Here are some points:
 20   9 -46  12  12 -15   6  67   3 -57 127   6 -74  -6 -60  -2 -16  73 -42  32 -59 -26 -27 -12  48 -63 -58  46  14 -24  93 -23
  -4  -34  -94  127   71   53  -49  -54  -76   61  -34  -21 -112  106  120 -101   75  -72   39   29  -50   44    9   -5  -71   40  -23  -76 -100  -65  127   20
 118  -74  -69  127   30   75  -31  -53  -36   28   24  -47 -127  127   61 -127   70   -8    6  -36   -8  -48  -17  -42  -60    0  -82  -18 -127  -67  127  -92
-11  34  58 -18 -43 -18   2  52  16 -24  17  24  60 -63  31  37 -27 -14 -16  14 -18 -21  31  41  39 -12  69 -17  44  46 -89  22
 -2 -16 -23 -20   4   8  16  20  12 -36  58   9 -47   2 -81  14  -2  63 -42   7  36 -18 -42 -31  48 -15 -40  63  30  -1  43 -53
 -37   42  105 -112  -43  -30   28   67   55    6  -44   55  127 -127    8   91  -49  -24  -12   -6   67  -35   56   34   68   40  115   22  103  127 -127   62
-14 -74   9 -13   3   5   4 -79   4  25 -87 -18  20  40  14  11   4 -36  11 -46  93  45 -35 -50 -34  58  15  -6  -5  -5 -39 -41
 -15    7  -86   56   58   19  -11   -7  -56   17   13  -11 -106   57  -14  -49   33   20   16   41  -65   32  -11    9  -50  -22  -71    4  -59  -83  127    8
-35  -1   3 -39   6   1  -8 -28  11  40 -49  -3  83 -49  50  27  -5 -42  35  -7  13  46  18  26 -19  20  38 -41  14  14 -90  64
-48  44  23 -60  41 -26  19  36   7  24 -59  -3  59 -68 -50  22 -37  20  -1  24  14  -6  25  21   8  34  32  42  34  39 -53  48
 -65   20   63  -48  -50    1    2   82   26  -50   32   72   70 -112   28   82  -35  -11  -53   47   10  -27    1  -23  101    6   89   27   90   86 -127   23
 -20    9   56  -45  -21  -22   16  -14   28  -13  -49    0   88  -37   -3   50  -25  -16   14  -12   39   13   19   -1    1   16   41  -11   36   33 -106   16
 29   7  20 -40  15 -20  31 -28  16  51 -77 -52  63  -5  -1  -8 -10  -8  36 -36  42 -15  37  29 -39  26  13  -4 -12  23 -37  29
 -16  -21  -14   40   24   -3   26  -89  -60   40 -117  -48  -65  103  -15  -68   57  -37   42    1   22   34  -11   -9  -98   57  -17  -19  -68  -59   66  -41
  -8   -6    2  127  -22   24  -33   -4  -91  -21   -8   22 -127  104   74  -85   39  -54    3   53  -59   -8   -1  -22  -45    5    1  -44  -81  -55  105  -46
 -14  -30   -3  -72   39  -12   32  -76   16   58 -122  -50   60   -9  -50   16   18   -4   32  -48   99   39   14  -15  -46   63    2   21    7    4  -42    2
 45 -53 -99  12  65  53 -24  -9  25  30  52   9 -29  20  37 -17  13  16   7 -32  27  -5 -27 -11  20  -5 -66  -2 -19 -13  94  10
 -49   13  100  -31  -59  -13   -6   37    9   26  -66   39   98  -81   65   58  -36  -65  -20    5   72  -32   27   13   49   51  122   -9   55  117 -127   18
 27  32  26  -1 -27   2 -23  74  26 -29 101  27  14 -48  37  26 -33  16 -23   9 -46 -53  24  26  57 -45   9  12  21  32 -16  27
 -63   -6  -25  -74   64  -17   34  -55  -19   46 -116  -43   20   -5  -98   11   30   15   24    1   71   54  -29  -14  -31   62  -15   50   10  -26    8    0
  88  -48 -116  127   46   69  -62  -31  -63  -11  127   11 -127  127  103 -127   63  -22   11   12 -127   -1  -25  -13  -58  -55 -111  -76 -127 -116  127  -40
-28 -40  -1 -43 -14  -7   6 -55  20   3 -48  -9  60  -3 -13  50  -1 -12   0 -35  65  56 -36 -21  -8  25  10  -8  29  -7 -66 -13
-43 -10  30   9 -22  33 -23  14 -20  23 -51  27   0 -11  54   9   8 -54 -24   6  58 -18   5 -32  42  57  69  -5  21  56 -41 -22
  -7   -9  -29   58   43    8    9  -68  -61   51 -127  -45  -77   98  -13  -78   57  -19   36    4   11   20    0  -18  -86   56   -7    1  -70  -48   94  -29
-15   1  39 -48 -32  -4   0  36  44 -21  21  18  68 -64 -10  60 -28  -2 -21 -14  45 -21   1  -7  57  -1  33  13  58  51 -82   9
-20  16  22 -56  17 -22  24 -23  13  43 -81 -24  79 -30 -17  17   4 -13  26 -15  15  22  14  28 -41  35  26   9  14  12 -58  37
 -31    1   11  -98   27  -52   49  -76   16   24  -92  -51   84  -23 -115   44   -8   30   55  -41   37   82  -23   15  -63   13  -29   24   26  -39  -64   20
-31  49  68  63 -54 -16  -1  23 -63 -36 -45  18 -42  14   7 -25  10 -35 -15  46 -33 -22  32   4 -27  10  61 -20 -11   5 -16 -23
-38  30  11 -21 -13  17 -16  85  -2 -30  48  52   9 -83  -5  37 -27   7 -53  56 -10 -37   6 -12  91   2  31  39  41  59 -27  21
 10  37 -16 -73  27 -23  26  47  37 -14  61   3  49 -68 -83  42 -30  77  -1  -4 -29 -20   7  37  36 -40 -38  52  37   9   6  28
 20  14  23 -44 -19   6  -8  71  51  -5  65  27  68 -76  23  42 -41  13 -22   4 -14 -48  16  18  72 -26  19  10  42  71 -57  38
 36 -39 -87  27  38  75 -51  52  36 -11 127  49 -57 -21  61  11  -9  17 -43  16 -19 -36 -35 -19  97 -27 -40  22   6  18 100   7
-14  15 -27 -29  34   5   7  34   0   6  21   6 -23 -17 -49   7  -4  41 -19  23   6 -25 -14  -3  40  12 -17  49  24  22  40   0
 -32   48   68  -71  -66  -28   12   78   46  -56   59   40   79 -111  -30   85  -45   22  -42   17    5  -21   12    8   82  -22   58   35   91   75 -120   16
   2  -19    0   62  -17  -12    0  -81  -40  -41  -16  -49  -78   97  -40  -36   29    6   19  -20  -38   53  -34  -16  -82  -27  -50  -30  -59 -105   61  -61
 -6  44  92  -1 -66 -28   6  43  -8 -22 -24   6  54 -28  27   4 -29 -30  -2  15 -13 -46  56  22  14   4  73 -19  22  49 -96  13
-17  13  81 -26 -51 -29   7   1  12  -2 -50  12  83 -30  30  28 -20 -45  13  -7  15   2  28   8 -11  16  99 -41  21  39 -83  12
 14  55  32  52 -14  -9   9  40 -43 -12  -6 -25 -59  40  -7 -74  -4   7  -9  39 -55 -45  42  29 -25  -7  10  -1 -37   0  51 -11
  6  -1 -10  33 -37  14 -21  52  10 -67 120  40 -36 -11   3  15 -18  23 -40  20 -49 -20 -26 -17  43 -53 -30   4  11  -8  27 -27
  84   42   47  -60  -27   -1    9   97   82   33   47   -5   97  -83   22   20  -55   35  -16  -33   33 -118   71   43   74  -10   41   22   41  127  -63   51
  40   30   97    3 -107  -35   16   48   25  -82   48    8   20  -21  -34   18  -30   23  -41  -11   -8  -74   21   -3   28  -35   37    1   31   44  -78  -52
-16   1  35  -7 -23 -24   3 -22  -1  16 -61   2  52 -12  31  14  -6 -36  23 -12  18  14  12   6 -19  12  41 -34  10  11 -75  15
 112    1 -127   89   97   45  -27   -3  -13   54   97  -41 -127  100   18 -123   37   49   32  -10  -96  -36   15   38  -42  -45 -123    0 -107  -72  127   25
  4  -8  14  -5 -44   5 -28  38  40 -58 127  63  67 -70  78  64 -33 -14 -15   3 -41   2 -11  10  67 -61  16 -30  37  20 -80  35
  89  -33  -52  126   -7   19   -6  -22  -24  -59  118  -35 -127  127   -1  -87   20   28   -7   -9  -70  -26  -39  -15  -45  -57  -98  -25  -85  -93  127  -84
  29  -30   42  -45   -8  -29   47  -76   10   -6  -89  -80  -15   59 -127  -11   20   33    0  -58  111   -5  -16  -33  -41   34  -37   51   -3  -11    9  -94
 -16  -26  -81  -78   93    0   29  -82   15   84 -118  -62   35    0  -65    3   23   29   49  -35   72   60  -26   12  -45   54  -49   51   -2  -10   36   30
 -10  -30   -5   42   27    8   -4  -84  -38   73 -127  -37   -6   79   42  -47   42  -67   54  -21   49   39    7   -5  -82   59   18  -40  -56  -19   17   -6
 39  28  38   2 -38  -5  -1  56  22 -25  52   4  -1 -19 -18   9 -26  26 -25 -11 -14 -63  18  16  39 -30   3  14  19  34 -13 -17
-30  31  72  15 -64  -8  -1  56 -18 -50  25  30   2 -29   4  21 -20   2 -40  35  -5 -31  17 -14  44  -8  59   8  38  23 -64 -22
 -5  32   1   6 -20   2 -10  52  -4 -45  78  30  -9 -24  -2  14 -18  25 -22  37 -53 -20  -7  10  34 -45  -4 -10  16   6  -8  13
 27 -27 -51  50   5  -1 -21  21   6 -27 105  25 -61  24   2 -11   4  21 -24   2 -40  -6 -32 -15  35 -38 -54  11 -14 -18  73 -27
-30  18  46   7 -18   0  -6   5 -19  14 -49  22  45 -23  58  18  -8 -58  -6  17   9  -5  10  -1   7  25  55 -34  -4  34 -74  23
  90  -70  -38  112  -12   36  -12  -51  -14  -43   76  -29 -127  127    2  -82   32   17  -13  -34    3  -20  -54  -47  -35  -34  -92  -10  -79  -71  127 -115
 18  24  49 -62 -31 -22   4  47  34 -30  46  30  71 -76 -17  63 -44   2 -19  -2   0 -11   0   0  53 -27  32  14  64  49 -88  13
 -22   23   53  -42  -42  -12    2   44   30  -34   27   35   83  -78    8   49  -43   -6  -17   -5    0  -16   13   20   58  -10   46    0   60   49 -106   27
 18 -51 -35  66 -15  36 -44 -26  11 -18  79   0 -19  32 118   4  11 -56  10  -4 -41  43 -33 -10  -4 -39 -17 -76 -31 -32   1   7
 -26   15   52  -51   -8  -44   34  -56   15   37 -127  -42   83  -13  -43   21   -5   -8   35  -34   70   30   38   10  -50   49   42    6   10   14  -91    8
 -56   27  110   -5  -93  -37    4   23  -18  -46  -35   44   69  -56   23   56  -14  -50  -18   25  -11    6   37    1    5    2   95  -29   56   38 -127    6
 31 -24 -10  66 -22  23 -42 -14   3  -1  66  22   5  25 127 -16  -6 -55  36  -2 -86  20  22  23 -24 -50  -2 -94 -41 -28  -8  43
  33  -54  -94 -127  111  -24   47 -116   89   72  -58  -88   97    0 -127   31   -1   88   59 -109   99   78  -49    8  -42   12 -107   62   12  -44   16   14
  13  -37  -52   90   17   39  -20  -40  -54  -10   25    5 -105   91   43  -58   42  -26   -3   17  -29   12  -21  -24  -32   -6  -40  -31  -64  -64  104  -38
-44 -17  19  27 -17  21 -23   3 -17  -4 -38  30   1   2  67   0  17 -63 -13  17  24   5   1 -31  10  49  65 -28   4  32 -31   4
 -25  -16   -6   26   31   18   -8  -17  -61   57 -101    1  -17   32   56  -44   32  -51   21   18   26    2   33   -6  -32   57   38  -15  -25   23   15   12
Then 24 other points, each followed by its number:
-50   8  18 -19  -9  12 -17  21  -9  12 -25  41  34 -40  59  29  -2 -42 -21   8  26   8  -6 -19  35  37  56  -9  41  37 -63   8 0
 -47   11   53  -44  -13  -32   38  -27  -12    8 -120  -29   24   -8  -69    0   12    2  -10  -14   74    9    1   -4  -32   55   29   25   17   12  -58  -33 1
 -32  -24   49  -43  -14  -45   39 -108  -10   29 -127  -52   52   37  -55   13    7  -20   24  -48   82   78  -23  -19  -87   62   22  -11  -13  -22  -75  -37 2
 -63    5  -15 -127   45  -28   32  -12   35   53  -68   -7  116  -92  -73   76  -27   26   25  -11   68   50    0    6   14   42   21   51   68   34  -94   49 3
 -3   1  58 -44 -53 -12  11  37  46 -44  38  16  35 -56 -11  54 -36  12 -35 -12  42 -31   4 -15  61 -14  43  17  55  59 -85 -22 4
-34   8  20  25 -22   4  -4  16 -27   1 -34  16 -33  20  18 -25  12 -19 -12  25   7 -18   7 -25   1  12  35  -6   4  15   3 -14 5
 -3   6 -65  45  59  12 -15 -27 -46  17 -11 -15 -97  62 -36 -59  32  25  12  27 -48  16 -10  -2 -44   1 -63  10 -51 -70 127 -22 6
 -11   21   87  -69  -69  -24   16   65   54  -49   42   31   91 -103  -31   88  -52   25  -38   -7   35  -39    4    2   79  -24   47   30   90   72 -127    4 7
-37 -46   5 -24  -3   0   4 -64   7   3 -57  -8  34   9  -7  25  13 -19  11 -28  70  58 -35 -30 -24  41   8 -11  21 -18 -50 -21 8
 26  26  29   6 -31  -5   0  62  12 -35  65   0  -1 -18 -10   7 -22  21 -26   7 -36 -56  14  18  30 -43   4   2  -3  34  -1  12 9
  77  -58  -52  124    0   37  -15  -35  -32  -24   75  -20 -127  127   16  -93   42    9   -2  -13  -37  -21  -36  -33  -39  -36  -86  -25  -90  -69  127  -79 10
 -72   -2  -20  -66   29  -35   34  -92   -3   17 -107  -39   37    0  -79   30   14   11   27  -22   60   86  -37  -16  -55   30  -19   26    1  -45  -37  -14 11
 22  18  12 -23 -23  11  -8  74  33  -7  65  27  36 -69  27  33 -31  18 -23  11  -6 -66  22  14  51 -27  20   8  41  65 -16  30 12
 46  15  28  41 -52  -5 -10  45  16 -53  98  10 -13   9  17   0 -17  18  -9  -5 -55 -39  10  19  19 -58  -9 -18 -10   4   0 -15 13
  24  -59  -58  -30   58   -2   30 -119   18   44  -76  -63    0   70  -64  -23   30   21   48  -67   66   70  -50  -20  -74   31  -86    5  -42  -69   50  -36 14
  -1  -27  -89  114   60   53  -39  -49  -65   72  -33    8 -113  100   98  -89   58  -60   30   25  -47   29    2   -9  -55   25  -38  -55  -93  -69  127   16 15
  -7  -36   57  -62  -38  -43   44  -47   22  -51  -54  -45   24    4 -121   44  -23   40  -22  -38   85   16  -33  -36   -6   15   -1   57   43   -3  -61  -79 16
  22  -41    0   22   13    4   20  -79  -15   33 -101  -60  -41   87  -48  -44   33   -7   20  -41   87    4  -26  -30  -48   51  -21   16  -37  -16   38  -76 17
 57  -5 -71  35  36  47 -31  54  25   1 127  19 -44  -2  57 -28  -1  25 -17   9 -55 -49   4  22  53 -42 -44   0 -15   0 105  37 18
  -8   -1  -56 -127   80  -36   55  -59   43   26  -33  -64   60  -39 -127   47  -13   82   33  -42   50   70  -45   16  -29   -7  -86   77   33  -37    6    9 19
 -30  -26   41  -35  -11  -31   32 -101  -10   20 -127  -39   30   31  -43   17   16  -29   38  -39   79   73  -19  -34  -92   51   10  -28   -1  -27  -70  -24 20
 -15   47  100  -84  -48  -22    3   75   60    7  -21   28  127 -113   50   71  -50  -29  -10  -12   46  -57   64   21   76   25  118   -1   80  125 -127   64 21
 -22  -46  -68  -94   58  -45   47 -127   24    6  -70  -64   20   24 -127   38   16   72   45  -58   53  123  -85  -24  -68   -1 -117   46   18 -105   21  -39 22
-51 -23 -40 -25  17  35 -33  24  13   5  41  54  13 -52  48  45  -3 -17 -35  32  29   9 -32 -32  73  27  22  20  41  36 -10   7 23
Which three of these numbered points are nearest to each point below, looking only along the 7 directions in which the first points spread most? Their numbers follow each, nearest first.
 -19   32   67  -85  -53    4    2  107   66  -43   76   63   93 -127   -8   99  -56   20  -60   17   38  -68   13   -1  127  -10   76   55  119  117 -127   24 > 7 21 4
 -4  28 -10   6 -23 -10  -9  47  -7 -41  72  27  -7 -32 -28  27 -15  43 -16  37 -58   6   0  19  24 -45   0   9  40  -2   2  11 > 9 13 12
  24  -43  -98  -55   96  -24   54 -127   10   48  -83  -96  -38   85 -127  -28   35   73   51  -58   40   74  -58   -5 -104    9 -127   47  -51  -97  119  -29 > 14 22 17
  -8  -30  -20   33   35    1   15  -76  -63   61 -125  -55  -70   93  -25  -72   51  -19   10  -17   43   33   -9  -28  -90   50  -22   -3  -67  -51   76  -43 > 17 14 6
  32   -8  -90  -69  106  -21   52  -68    9   47  -64 -100  -27   41 -127  -47   13   97   47  -46   33   43  -34   16  -68    7 -109   68  -33  -66  110   -4 > 14 22 19
 -7  12  62 -41 -49 -11   6  41  35 -28  18  24  51 -49  -3  46 -28  -5 -28  -9  49 -30  17  -9  58   1  52  12  58  59 -85  -9 > 4 7 12
 21  33   7 -23 -12  12  -8  71  26  -3  69  27  40 -60   9  15 -33  24 -29   1  -6 -56  40  21  66 -33  19  17  39  59 -21  42 > 12 9 4
  24   44  122   -3 -107  -36   19   45   27  -85   51    4   21  -20  -30   37  -43   15  -40   -9    5  -69   19    3   41  -37   38    3   43   49  -89  -51 > 4 7 9
 -24  -23   37  -42  -32  -53   43  -35    9  -51  -34   -9   15    1 -116   42   -5   34  -12  -23   63   37  -35  -19  -18   -3  -17   37   35  -26  -51  -70 > 16 1 8
 -10    2  -81   43   60   22   -3  -32  -44   15    8  -26 -104   64  -32  -55   36   22   18   38  -79   40  -18    6  -50   -1  -73    3  -55  -90  127   -1 > 6 15 10
 -10   61  102  -90  -44  -34   17   98   48    1  -13   21  127 -119   13   57  -55    1  -13    2   26  -77   65   38   67   13   96   23   75  122 -127   56 > 21 7 4
 -47   17   29  -96  -39  -18    4   62   66  -50   97   60  127 -127   -1  123  -60   18  -33    4  -12   20  -14   11  106  -46   41   19  109   59 -127   58 > 7 4 21
-63 -23 -21 -58  28  -6   4 -55  12  36 -56  -4  70 -32  23  32   5 -31  42 -16  27  73 -13  -3 -27  28  22 -27   8 -11 -63  41 > 8 11 0
   5  -18  -13  -98   22  -51   44  -72   43   -2  -40  -54   61   -5 -111   42   -8   59   33  -47   41   66  -46   -1  -41  -11  -57   35   18  -40  -47  -13 > 19 11 22
-31 -31 -32 -41   9  28  -6  23  15   2  18  35  -2 -43  -4  17   1  17 -44  16  56  -5 -43 -45  62  25   1  53  50  43   2 -27 > 23 0 4
 -46  -15   -4  -65   32  -26   34  -92   -7   24 -118  -44   42    6  -96   19   12   15   28  -13   58   87  -33  -12  -66   34  -22   24    3  -45  -33  -14 > 11 20 2
 36 -29 -70  89  44  52 -27 -20 -42  52   4   3 -97  88  72 -82  48 -31  12   2 -29 -12  -2 -16 -24  14 -26 -24 -75 -41 127 -12 > 15 6 10
 30 -39  19  -6 -35  -2 -10 -28  38 -10   4  -4  23  11  24  27  -4 -23   2 -40  44   3 -17 -16  13  -3   9 -22  17  10 -44 -28 > 8 0 5
-25  59  99  38 -67 -34  10  21 -51 -29 -71  -5 -18  21 -14 -26   3 -22  -9  33 -16 -38  39  14 -31   7  65 -17  -7  21 -43 -45 > 5 1 9
  8  48 117 -23 -96 -51  28  64  19 -84  21   2  32 -43 -58  34 -39  21 -40   0   3 -57  18  10  36 -38  48  19  54  48 -98 -33 > 4 7 9
-23 -59  11  -7  -4   1  12 -77  -3  15 -91 -12   5  45  -3   5  24 -43  10 -29  92  46 -31 -57 -34  45  22 -10  -4  -8 -39 -52 > 8 20 2
 69   1 -86  33  59  44 -39  57  36   0 127  20 -45  -5  51 -19  -4  28 -20   0 -55 -57   4  19  51 -44 -57   4 -13   7 103  23 > 18 13 9
  -4  -20   21   -4   11   -3    6  -75  -16   60 -101  -27   62   16   43  -14   -2  -52   50  -32   35   41   21   14  -63   41   34  -44  -23   -3  -53   14 > 20 8 2
 39   0 -71  33  33  35 -42  62  18  -4 127  32 -55 -20  80 -10  -4  40 -20  21 -66 -27  -3  31  50 -54 -50   5  -4  -6  88  31 > 18 13 9
-13   7 -35   3   5  18 -14  47   2 -33  91  35 -22 -35  -4  23 -11  23 -30  32 -40   2 -24   0  49 -32 -20  10  24  -1  25  12 > 9 13 23
  7  11 -20 -90  52 -14  23   9  39  57 -55 -37  92 -49 -47  31 -19  21  22 -28  51   5  20  31   8  25   1  29  29  20 -44  53 > 3 1 19
  -3   70   94  -72  -51  -23    7  102   39   -1    6   22  121 -117   24   53  -51  -22  -19   21    4 -103   58   42   73  -13   98   13   73  113 -127   67 > 21 7 4
 34  20  27  38 -55 -12 -15  34  11 -61  93  29   1  -2  42  -3 -18  -3   2   0 -79 -36  24  28  15 -60  -4 -51 -10  -2 -13  11 > 13 9 12
-12  11  28 -36   4 -23  42 -23  -4  21 -97 -48   7  22 -56 -11  -2   9  24 -22  33   9  12   9 -51  28  14  15 -15  -7 -24  -2 > 1 11 20
Now 24 new points, numbered from 0 again:
 35 -13   8   6 -24 -17   9 -23  25 -15  37  -3  29   0  15   5 -24   5  18 -31 -50  13  -1   8 -21 -43 -23 -34 -23 -44 -27   9 0
 42 -33 -53  32  31   9  14  -7 -24 -25  49 -37 -97  68 -68 -37  15  41  -7  -7   0  -7 -46 -25 -16 -20 -88  33 -34 -53 124 -63 1
 -5   9  18 -83 -14  -7   4  61  56 -39  85  32  48 -84 -39  70 -43  49 -47  -1  21 -15 -11  -6  92 -27  -6  49  74  60 -48   2 2
 15 -22  -9  47   2  27 -29  -7 -17  23   2   0 -28  42  74 -24  27 -33   9   6   0  -8   4 -13  -3  15   8 -40 -30   8  25  -4 3
  2  26  -6  11 -14   1 -13  51   1 -52  85  32  -7 -27  -1  14 -20  20 -19  23 -57 -22   6  12  41 -43   0 -11  14   3   1  14 4
  6 -10 -22  -9   7  16 -20  35  32 -13  80  38   8 -34  31  31 -17  19 -21   3 -15  -8 -10  -5  63 -21  -7   6  24  10  -4  16 5
-53  20  34  -3 -16  -3 -10  20 -30  11 -54  21  48 -33  55 -25  -3 -45  -2  37 -17  12  27   6  -1  29  65 -23  16  39 -71  38 6
 36 -29 -42  42  11  26 -25  16 -13 -13  72   2 -82  36  13 -26  19  31 -37   5 -13 -22 -22 -23  22 -17 -42  11 -26 -15  87 -33 7
 19   7  -8 -27  15 -19  31 -31   4   3 -52 -51 -11  40 -80 -11   7  42   9 -31  44  -2  -2  -3 -33   3 -41  32 -15 -25  29 -25 8
 -2 -14 -31 -11  27   0   9 -16   6 -14  24 -16 -33  13 -66  -2   6  48 -13  -9   5  12 -36 -12   4 -13 -56  35   3 -29  49 -28 9
 11 -17  22  48 -29   0 -11 -22 -24 -12 -34  -9 -45  50  17 -43  19 -24  -4  -3  33 -22   2 -26 -20  21  12 -14 -21  -5  14 -54 10
  6  -2 -14   0   1  16 -11  15   1  -3  31   5 -14 -10  29  -6  -7   6  -8   7 -13  -7 -10   4  16  -4 -12   9  -8   4  -3   5 11
  63   -3  -80  108   41   41  -34   41  -26    1   97   -5 -127   71   54  -97   28   11   -4   11  -97  -28    4   13   -6  -47  -73  -22  -83  -49  127   -2 12
 -12  -11 -112  -26  104    2   25  -75  -28   37  -45  -50  -67   52 -103  -54   48   56   30   -5    0   68  -58   -6  -57   20 -104   65  -27  -91  127   -9 13
 -17   79   57  -55  -33   -3   -3  127   35  -18   70   45   88 -125   10   49  -54   21  -47   41  -11 -100   51   35  112  -18   84   53   88  127  -86   60 14
   5  -48  -14  -56   39   -9   34  -78   31   58 -119  -55   43    8  -50    4   10   -3   27  -45  103   28  -35  -21  -33   52  -14   27    4   -1  -14  -17 15
 -45   37   38 -105  -16  -17   14   91   45  -26   41   37   91 -125  -45   78  -49   37  -49   32   22  -36    8   -6   98  -21   52   65   91   94  -94   35 16
-48  43   9 -56  11  -4  -1  36   4  -4  -1  26  51 -72 -18  51 -24   4  -7  30  -5  17  12  19  36   7  31  21  51  26 -62  41 17
 -78   23   78  -35  -56   11  -24   91   15  -47   34   86   74 -119   52   85  -45  -40  -64   54   16  -20   18  -25  101    9  106    5   95   88 -127   25 18
 -49   12  -12 -106   51  -38   45  -60   25   43  -83  -45   97  -38  -78   36   -6   24   50  -33   22   68   -2   26  -50   30  -15   16   14  -20  -53   43 19
 28 -21  -8  29 -21  20 -17  27  21 -31  81  26 -31   6  17   1  -9  13 -22   0 -28 -19 -20 -13  33 -26 -12  -5 -12  -1  29 -17 20
-83  42   7  15 -14   3 -10  41 -60 -30  14  55 -15 -53  19  22  -4  -5 -22  74 -61  27 -16 -13  24  -4  34  -3  28 -14 -22  21 21
  65  -46 -100   19   56   49  -25   -4   33    5  119    0  -66   29   21  -19    0   40  -13  -15   -6  -16  -32    4   44  -29  -93   18  -23  -15  123  -12 22
  -4   38   61  -68  -21  -74   60  -39   14  -10  -85  -58   59   -6 -116   20  -10   45   31  -36   13   30    8   26  -53  -10   -5   21   12  -18  -71  -12 23
The same question for these:
-52  -2   5  10 -21  10 -16  44 -10 -32  43  49 -11 -43  14  29  -5  -2 -32  44 -14  -2 -12 -19  51  -3  23  18  33   6  -9  -9 > 21 5 4
 -22    2  -25 -106   53  -38   37  -51   24   42  -75  -42   83  -44  -94   38  -14   38   32  -24   41   60  -15   16  -47   27  -22   36   36  -14  -41   35 > 19 23 15
  5 -11  -4 -21  23 -19  32 -77  -3  15 -76 -49  -8  45 -81 -16  20  21  14 -23  38  35  -5  -6 -52  21 -34  14 -18 -41  31 -35 > 8 15 9
-12  -5 -34 -18  17  14  15  16   0 -34  45  -3 -58  -6 -99  15   4  59 -27   9  15   4 -45 -31  32  -7 -38  71  26 -13  60 -52 > 9 7 1
 61  25  40 -37   5 -52  45 -52  31  10 -55 -77  56  23 -61 -13 -34  44  48 -48   3   4  36  45 -91 -24 -27 -21 -27 -24 -30  13 > 23 8 0
 -20  -16   37   14  -10   -6    4  -43  -30   36 -112  -25   -3   44   18  -22   25  -54    9  -15   57   21   10  -25  -50   60   36  -28  -19   -2  -27  -28 > 10 3 15
-56  27  30   2 -20  -7  -7   8 -32  29 -59  16  63 -37  42  17  -7 -45  12  32  -8  26  22  21  -2  25  63 -29  14   6 -71  49 > 6 17 21
 -45   37   23 -115   -4  -31   21   57   47  -32   41   28   93 -127  -77   98  -46   54  -27   21    2    9    2   14   75  -17   20   56   86   41 -103   44 > 16 2 17
 -14   19   54  -94  -28    8    0   86   75   11   20   41  127 -127   24   85  -58    0  -30   10   58  -65   27   14  113   15   83   40  102  127 -127   61 > 16 14 18
 -19  -40  -72  -83   87    4   33  -90   13   76 -101  -57   39    6  -84    5   18   25   39  -30   86   71  -45   -8  -52   53  -50   57    1  -33   32    7 > 15 19 8
 25 -23 -74  28  62   0  20 -79 -27  27 -55 -71 -85 105 -74 -72  48  21  40 -29   0  48 -29   8 -89   1 -98   1 -85 -94 127 -40 > 13 1 8
  1  16  14 -65 -10 -13   4  33  44  18  27   9  92 -79   6  50 -31  12   4  -6   5  -1  20  28  38 -14  23   4  49  52 -72  56 > 17 2 5
 -4   2 -10  16 -21   2 -18  27  -1 -38  71  33 -18 -20   3  15 -12  10 -22  30 -55   8 -11  -2  24 -27 -11   1   0 -20   8   4 > 4 20 11
  -2   65   81  -52  -51  -19    6  101   36   -6   10   33  111 -113   29   52  -52    0  -20   15  -12  -74   67   32   67   -9   88    7   68  110 -127   59 > 14 16 18
 -86   32   56  -25  -58   -3  -17   94   -7  -47   30   86   51 -114   38   90  -25  -25  -54   76   -6  -20    7  -19   98    9  100    7   79   79 -123   14 > 18 16 14
-27 -40 -17   6   5  12   5 -41   6 -28  -6  -3 -52  42 -36   3  23  -1 -25  -6  27  41 -49 -50  -6  10 -26  13   0 -37  31 -59 > 9 10 8
 -31   10  -63   89   43   30   -4    7  -87  -10  -14   -7 -127   90  -39  -78   56   24  -28   55  -19   -2  -31  -47  -18   21  -49   35  -51  -52  127  -64 > 1 7 12
-13 -17 -30 -17  27 -17  18 -59  -8  24 -54 -35  13  28 -27   1  19   0  34 -22  58  57 -26  -2 -53  11 -28  -5 -16 -55  12   3 > 8 15 9
-19  -3 -29 -20  11  12  -7  34  12 -19  68  28   7 -46  -8  32 -21  23 -22  13 -19   5 -11   2  52 -15 -10  42  31  12   4  14 > 5 4 11
 -32   -7   12  -30   19  -10   32  -53   -7   58 -127  -26   39   -1   -8   10   19  -26   21   -9   70   30   -1  -14  -37   61   35    6   -4   18  -47    5 > 15 19 6
  4  44  26 -84 -21 -41  29  64  51 -37  63   2  85 -94 -70  59 -43  65  -5  -3 -40  -2  17  51  29 -46  -7  33  50  21 -70  45 > 2 17 16
 15  24  33 -65 -26 -16  13  75  58 -17  67  17  90 -90  -2  60 -42  32 -13  -5  18 -40  18  24  63 -47  16  26  54  67 -84  40 > 2 16 17
  7 -17  -2  53 -37 -18 -10 -53 -24 -63  39   3 -43  51  -1  -4  11 -11  19  -4 -58  63 -28 -14 -52 -54 -37 -51 -32 -95  14 -35 > 0 20 10
 -37   39   61  -52  -38  -37   14   42   22  -23   -4   25   80  -74  -15   58  -29    7  -11   19    4   -1   10   13   23   -8   50   19   54   43 -107   22 > 17 16 2
 111  -21 -127  127   89  115  -82   16 -115   25  127   14 -127  127  127 -127   98  -13   14   65 -127  -42   10    2  -61  -67 -127  -68 -127 -127  127  -25 > 12 22 7
-65  26  53 -63 -43 -35  31  22  -6 -41 -42   9  45 -56 -60  54 -15   9 -21  23  31  14  -7 -14  26  15  50  26  70  26 -87  -8 > 17 6 16
 -31  -23   34   27  -18    5    1  -54  -44   21 -118    0    5   50   35  -13   31  -65   18    6   57   29    0  -29  -44   64   45  -33  -26   -7  -30  -32 > 10 3 6
  13  -33 -127   42   93   14   -7  -48  -36    4   25  -41 -127   85  -81  -63   46   61    0    2  -28   36  -64  -14  -43   -6 -127   50  -65 -102  127  -48 > 1 13 9
 15 -14  13  51 -51  10 -14  38   1 -83  99  34 -74  32  -4  -9  -3  21 -50   7 -20 -33 -37 -30  47 -51 -14   4   5 -10  27 -67 > 20 7 4
